(in the rows, 128 means zero)
One turn moves each row of this set onto another row. After a few examples, where does it send each row asked below?
J788: [159 134 143 102 118 138 159 114 166 123 138 118 156 100  93 159 124]
J349: [141 102 150 104  96 184 139 107 144 131 134 134 125 103 107 150 133]
J477: [122 134 132 125  96 146 143 102 131 154 139 104 147 127 155 127 112]
J165: [138 111 128 127 126 177 153  87 151 142 117 116 140 112 131 143 159]
J136: [102 114 156 126 135 155 150 144 134 120 122 124 101 107 103 126 129]
J125: [100 121 153 131 147 159 164 139 138 119 113 115 108 106 105 124 138]
J511: [153 126 124 110 127 113 143 104 159 141 147 125 153 110 112 153 123]
J957: [125 142 158 111  83 174 157 116 136 134 137 102 144 116 128 133 105]
J576: [140 114 146 115 114 194 159  98 150 127 119 119 135 103 110 148 150]
J617: [155 142 135 111 133 135 167 105 166 128 132 110 163 105 103 156 136]
J245: [157 127 136 102 115 123 145 113 158 132 148 128 149 104  97 157 116]
J406: [135  96 132 110 102 158 124  97 137 145 140 139 122 111 124 147 131]
J98: [139 136 154  93  98 126 159 124 154 136 152 112 160 114 105 137 106]
J387: [ 98 111 146 128 135 139 140 141 131 129 125 130  98 110 109 123 125]
J312: [ 98 119 142 139 154 149 158 131 135 129 111 115 111 113 116 120 143]
J599: [102 116 151 135 148 155 168 135 138 125 114 117 113 111 106 122 146]
J827: [134 136 130 111 122 112 162 107 153 153 144 106 170 120 129 132 126]
J514: [ 99 106 149 127 131 142 147 140 131 129 128 133 100 113 104 124 130]
J945: [125 148 152 121  99 176 170 107 140 136 126  91 156 117 139 130 120]
J742: [132 102 118 126 121 157 132  87 141 152 129 129 134 118 137 144 149]
J954: [137 132 140 100 105 110 151 115 152 148 156 115 161 120 120 135 109]
J103: [154 133 122 117 137 121 157  99 164 141 134 116 162 109 116 152 136]
J82: [ 98 106 139 134 143 134 147 132 131 136 124 129 103 116 115 122 137]
J244: [122 133 147 113  83 154 139 112 129 144 146 110 139 120 138 131 101]
J428: [100 112 140 141 152 143 161 131 135 134 116 120 111 115 115 121 147]
J903: [142 145 155 100 111 140 179 120 158 133 140 103 170 113 105 137 122]
J598: [104 113 158 127 134 155 159 143 134 122 122 125 105 108  97 124 136]
J268: [ 94 112 136 138 147 138 144 132 131 134 120 123 103 114 121 120 134]
J421: [138 145 142 111 122 130 179 110 160 143 135  98 176 117 120 134 130]
J908: [121 143 135 130 109 160 161  99 136 150 127  92 155 126 152 126 123]

J903 turns into J98
J477 turns into J908
J428 turns into J599
And these:
J165 turns into J576
J245 turns into J511
J268 turns into J312

